Y: several groups of rows, each row roughly a mix of its group's hidden directions; some rows fit no group
Y (154 x 11)
[[ -4  19  12  26 -22 -42   0  23  23 -14  -3]
 [ 37  -8  26   9  30 -31   4  24   4  -8   1]
 [ 47  -2 -29  -4 -14 -21 -13  15   2 -17 -17]
 [  3  11  15 -25  18   2  -2 -47 -12  33   3]
 [-51   2   1 -18  12  23   7 -29   9 -15   2]
 [ 24 -36 -14  30  31 -16 -12   3  14  -6  11]
 [-26   2  11 -21   7  15 -24  23 -26 -27  26]
 [-20  21  31 -13 -13  45   1  -1  16  16  -3]
 [ 36 -20   8  16  -9  29   9 -17  -8   3 -37]
 [ 48 -14   0  15   9  -5  16  27  -5  17  23]
 [ 37  29 -10  -5  13  -1  18  27  21  27   3]
 [-23  -2  20 -12   4 -11 -30  24 -12 -40  17]
 [-28  26   2 -14 -14  -4   1  40  33  14   4]
 [ 21 -15 -26  18   2 -44  -7   3 -25   5  20]
 [ 13  35  17 -21 -16  39  -8  13   2  17 -16]
 [ -9   0 -26  29  28 -24  21  -2  10 -35   5]
 [-10  11   3  39 -25 -42  -1  21   7  -9   4]
 [ 21   2   8 -21  -9  10 -52 -18 -14   4 -19]
 [-32   6  24 -21 -10  28  -8 -13  19 -15 -31]
 [ -8  12  12  -8 -28  24  -9 -29 -20 -34 -23]
 [-30  16  11   0  -6 -13 -25  22  -2 -26  38]
 [-41  15  11 -17   1  30   6 -13  18 -29 -12]
 [  0 -28 -11  38  32 -20  20  -4  10 -20   2]
 [ 41  41 -24   3  -2 -12 -19   8  -7  14  -3]
 [-34  22  -2  -1  26 -22   3  33   4  17  22]
 [-25  26  20 -29 -12  27  29  -5   2  20  -5]
 [-47   3  37   3  -5  -5  28  -9  -5  -2  12]
 [ -4  -6  10 -16 -18 -21  33 -38 -24 -11 -19]
 [-14 -32  21   7  11  -2  -7 -44 -23 -14 -14]
 [ -3   1 -11  33 -22  -6 -23  -2 -39 -18  26]
 [ -7  13   2 -19  39 -11 -47 -10   7  -9  12]
 [ 48  -2 -30  16  22 -19  -2  12 -14  11  -5]
 [ 32  -7  -9   2 -18  37  26 -24 -10   7 -22]
 [-25  23  22 -15 -11  32   9  -5  12 -16 -34]
 [-12  20   4  17  39 -42   3   9  -3  10  20]
 [ -5 -22  -9  36  -3 -14  21  34   5 -28 -17]
 [-11   8   7 -24   9   9  -7 -29 -12  50  14]
 [ 17 -19   8  14 -21 -12 -12   1  -9 -55  -1]
 [ -5 -36 -20   2  25 -33  23  -6   5 -19  19]
 [ 44   0 -31 -10 -14   5 -24   9 -17 -21 -13]
 [ 36  -8  -7  15  13   7  28  33  28  10  -9]
 [  0   0   5 -50   9   4  37  -9  -1  16 -19]
 [ -3   1  19  49  12 -27   3  28  15  -1   6]
 [-15  21  26 -34 -30  30  -9  -1   0  10 -14]
 [ -5 -18 -15  32 -13  13   5  27   8 -44  -5]
 [ 13 -28  -5 -13 -18 -37   9   7 -12 -29  28]
 [-30  -7  17 -21  16 -31   5  34  -1 -23   9]
 [ 21  34  10  29 -17 -22 -18  15 -10 -27   8]
 [-11  23  25  -3 -16 -24  -8  16  26 -22  33]
 [-16  16  34 -14   0   9 -20  40 -15 -23   8]
 [ 31  -6 -13  36  -9 -42  -3   1   1 -10 -17]
 [-47  -9  27  20   2  -3  19  24  17   2   2]
 [ 26  -5 -21  13  -7  -6   7 -35  24  34 -17]
 [ 27 -22 -17   6  -9  -8  21 -35  20  19 -25]
 [ 38 -12   1  23 -19  19  10 -27   2   2 -32]
 [-22   0 -11   4 -15 -17  14  34 -35  12  30]
 [-28  28  12  45 -14  -3   3   3  -8  10 -23]
 [ 38   3 -14 -13 -24  -5 -24   3  -2 -41  -9]
 [ 28   4   2  32  29  -8   5  37 -10  23  -4]
 [ 13   0  33 -38  15 -19 -16 -19   0  23  17]
 [ 36  -9  -8  30   0 -27  10  23 -12   9  29]
 [ 24  -6 -27  20   6   5  15 -32   9  35 -21]
 [-37   3   3 -18  20  29  12 -21  20 -19 -20]
 [ 43 -20  16   7  25  23   6  -2  19 -22  10]
 [  3 -20 -13  -4  43   3  37  -3  13 -24 -10]
 [  1  14  32   8  -2  52 -10   8  22   5  -9]
 [ -9  41  11 -31 -29  25 -11   7   3  -4 -16]
 [ 23  -5 -15   2  -5   6  14 -26  20  49 -16]
 [ 25  24   4  45   0 -11 -14 -19 -27  -8  -7]
 [-29  17   3 -31  16  28  21 -13  23  -5 -20]
 [ -1   8  19 -39  -5 -11 -38 -16 -11  28   9]
 [-20  -4  11 -19   6 -31 -32  13  28  23  19]
 [ 25  10  11 -10  32  28  -4 -39   8   9 -18]
 [ -1   7   0  12   9 -34  21  48   6  22   9]
 [  7  34   9 -25 -15  35 -13   1 -12  26 -17]
 [ 24 -19   4  47 -18   0  17 -17   3 -14 -21]
 [ 31   2   6 -29  29  22  10 -24 -29   3   4]
 [ -5  -5 -15  49   6  -9  12  32 -16 -12 -18]
 [ 53 -13 -26  -5   1 -13 -13  -1   8 -15 -21]
 [-43  12  27  11 -13  10  17 -25 -27  -1  -2]
 [-42  21  -3 -36  -1  24   0 -24  -2  -6  -4]
 [  1 -34 -23  18  36 -21   1 -15   3 -25  -9]
 [-16  -8  -2 -43  -8  41   7  -9  -4  -5 -26]
 [ 19 -28 -21  18   8   4  23 -29   6  29 -22]
 [-19  19  26   1  -8   2  -8  35 -15 -39  17]
 [ 38  -9  -2  -1 -13  24  20 -24  -3   6 -37]
 [ 28 -14 -31  20  29 -28  14   0 -19 -10 -10]
 [-29  -2  17   0  10  -4 -21  28 -20 -37  21]
 [-35   7  11 -22  14 -30   0  34  10   3  22]
 [  7  37  10  27   4   0  -1 -39 -26  15  -9]
 [  1   1   3 -15 -20 -23 -43   5 -19  11 -35]
 [-17  -1  11   2   3 -25 -32   9  -4 -49  13]
 [-53 -16  15  -5 -14  19  14 -21 -13  -1   2]
 [ 36  26  -1   5 -20  -3  27 -16  12  -8 -34]
 [-39 -26  -4 -31   0   8  29   9  -4  22   9]
 [-20 -13  -9 -35 -34  19  -1 -29  21   2  -7]
 [-15 -39  23  -6  18  -3  31 -21  21  -3 -17]
 [ 44  16 -26   1 -14 -20 -17  27  -7 -11  -6]
 [-33  35  17 -20 -14  25  15  -7  11   4 -22]
 [ 14  15   7  23  26 -32  30  21   3 -24   8]
 [-25  11  -2 -36 -14  12   1 -42   4  20  12]
 [-26   2  19   6  13   6 -20  32 -26 -34  16]
 [ 29  38  -1  23   3 -22 -20  12  29   5  -4]
 [ 11   0  -7  27  11 -29  32  39   8  -2 -18]
 [-38   8  24 -11  -1  42  -6 -13  23  -9  -4]
 [-11  16 -11 -29 -35  19 -38  -2   5 -12  13]
 [ 11   1  12  26 -17 -34  -1  26 -12 -35  15]
 [  6  -8 -11  15  -4  -6  41  28  32 -27  -2]
 [-32   1  34 -13  -7  45   7  -7  12  -4   9]
 [ 24 -29  16  31  -8  10  17  -5  -8 -18 -35]
 [-16  14  45  -4   1  26   3 -24   0 -30 -10]
 [  0  25  15  25  -1 -21 -12  -5 -47   2 -22]
 [  9 -27 -24  20  33 -29  25  -1   1 -18  10]
 [-19  19  17  -9  -3  16   4  32 -26 -37  17]
 [ 31 -17 -12   7  -9   9  20 -31  14  31 -25]
 [ 21 -14 -19   6   1  -4  18 -28  20  41 -20]
 [-28  22  14  -9   8   4 -34  30 -13 -13  29]
 [  4 -20 -12  53  15 -27 -11  -4   0 -19   4]
 [ 18  -8   0 -33   5   3  25  -4  14  38 -30]
 [ 32  37 -12  25  14   0 -19  25 -18  -2  -8]
 [ 17  40  -2 -19 -30  17 -28  14 -17   6   3]
 [-22  33 -17  12   2  26   0 -30 -22 -13  21]
 [ 22  -5 -28   6  -1 -13  27 -34  19  25 -18]
 [ -7  -1   8  -9  11  37   1 -45  -1   7 -31]
 [-39  11  36  15   4  23   0 -18  24  -4 -14]
 [ 56   8 -16   9   7  -5 -17 -17 -14 -10 -16]
 [  0 -16 -15  29  -8  10  16  47  18 -20   8]
 [ -7 -40  -2  23  12 -21 -14  -5  17 -38   1]
 [-46   3  14 -16   5  28  13 -21  10 -22 -12]
 [ 22  -3 -13  21   1  12  21  40  28 -24   8]
 [ 14 -18  25 -28  19  10  -7 -30   2  37   9]
 [ -9 -29 -15  28 -13  15  22  27  18 -29  -3]
 [-29  -9 -12 -13 -32  26  -1 -17  16 -32  13]
 [ -3  -3  24 -42  -5 -28 -24 -10  -4  30   1]
 [-21  15  17  10  28  -8 -15  39   3  32   3]
 [-44  -5   9 -20  13  22  13 -25  14 -21 -14]
 [-37  41 -11 -26  -5   3  13  -3  23  -3  11]
 [-29   3  12   0  18  11  -4  34 -32 -29  16]
 [-18  -4 -18  27 -10  -7  31  40  15 -20   7]
 [  1  19  25 -26 -34  24 -21   3  -6  16 -25]
 [-37 -16  15  10 -36 -17   4 -16   3 -29   6]
 [ 34 -32  -1  11  -1 -26 -11   3 -20  34   4]
 [-10  -6  -3 -38 -20  30  -7 -35  16  16   7]
 [-34  -1  -4 -16 -12  26  -2 -46  -8   1  16]
 [-34 -13  16 -30  21 -17 -17  31  -3  -6  18]
 [ 39 -12 -20  17  -1 -34  -3  17 -24   2  19]
 [ 17 -16 -23 -12   5   3  14 -29  16  45 -14]
 [ -8  21  -8   0  27  36 -10 -13 -10  42   7]
 [ 34 -16  -8  14 -13 -22 -16   5 -42  17  10]
 [-21 -21 -43   2  12  12 -11 -15  15 -16 -30]
 [ 12 -27 -13  -3  -8  15  36 -17  10  41  -6]
 [-24 -34 -11  26  -6   2  40   3  10 -13 -16]
 [-12  19 -23  26   0 -14  34  38   3  14   0]
 [  3  30   2 -45  -8  27 -10   2   6  11 -27]]
the three rows of each list that fit no group, in list order (the others fit one group, some only roughly)
  * q_96: [-15 -30 -12  13  33 -17  19  -3  14 -36   1]
  * q_859: [-25  -3  -6 -38 -16  31 -15   8  -7 -21  25]
  * q_371: [ -3 -41 -14  11 -23   1  20  27  26 -10 -14]
  * q_120: [  7 -29 -34   6  28 -31  -3 -12 -12 -14  21]
  * q_716: [ -5   8   2 -21  28  18  22 -19  43 -15 -13]
  * q_14: [-33  -2   6   1  38 -10   7  41 -17  -4   8]
  * q_459: [-26  18   7 -16  28 -25 -16  31 -11 -26   7]
  * q_917: [ 20 -42 -16   5 -15 -16   7  12 -10  37  11]
  * q_897: [ -4  46   7 -13 -12  10 -16  17 -17 -34  13]
  * q_144: [ 17 -21 -25  29  -7  -3  -7  30 -17  31  17]
  * q_701: [-28 -17   7   4  14   6  20 -54  -6  -7   0]
  * q_3: [-36  29  -9 -26 -29   2 -18   1  -1  10  23]
  * q_353: [ 24 -13   4 -10  40  33  -3 -10  11  19 -24]

q_716, q_917, q_144
  * q_658: [-34   9  25  10  -6  20  24 -18   6   9 -37]
  * q_979: [-37 -25 -17 -31  29   0   6   0 -19  -3  17]
  * q_414: [ 42  -6 -20   6  -5   6  17 -16   9  42  -5]
  * q_971: [-38   3   5 -20  16   1  -5  35  -7  24  27]
  * q_78: [-32  -9   0   2  18  32  20 -20 -17  33 -11]
  * q_714: [-44  -6  -2 -20  -4   3  32 -28   2  20  12]
  * q_31: [-20  38  23 -21  30  12   6  -4  20  -7 -18]
  * q_176: [  3  -7 -10  46  31  -7   8   0  11 -33 -12]
  * q_713: [-18 -15 -14 -39 -26  34 -10  14 -15  -7   7]
  * q_674: [ 26  -9   0  -9   9  -6 -12 -42   4  32  29]

q_414, q_31, q_674
  * q_996: [ -1   2  -8 -56  13  25  14  -5  -4  23   3]
  * q_348: [ 58  -1 -19 -16  18 -12 -10  15  -2  -2  -2]
  * q_679: [-33 -19  28  -7  10 -15  22  23  26  -9  18]
  * q_9: [ 48   1 -37  26  -7  10  -4   3  -8  14   0]
  * q_315: [ -8  14  17 -15 -14  32 -27  25 -22 -19  24]
  * q_165: [ 31 -11  -9  10  -2 -26  -1  35 -31  22  11]
  * q_924: [-11  24 -36 -33  17  16   1 -15 -14  14  22]
  * q_978: [-10  -9 -43  18 -18 -33  -5  26   7 -14   6]
  * q_820: [-31  -9  15 -32 -13   6 -11 -30  -8  -9  32]
  * q_360: [ 20   7   1  -3  17  11   6   3 -12  60 -10]
  * q_929: [-19 -42  15  14   9 -19  35  -8   2   1  23]

q_9, q_165, q_978
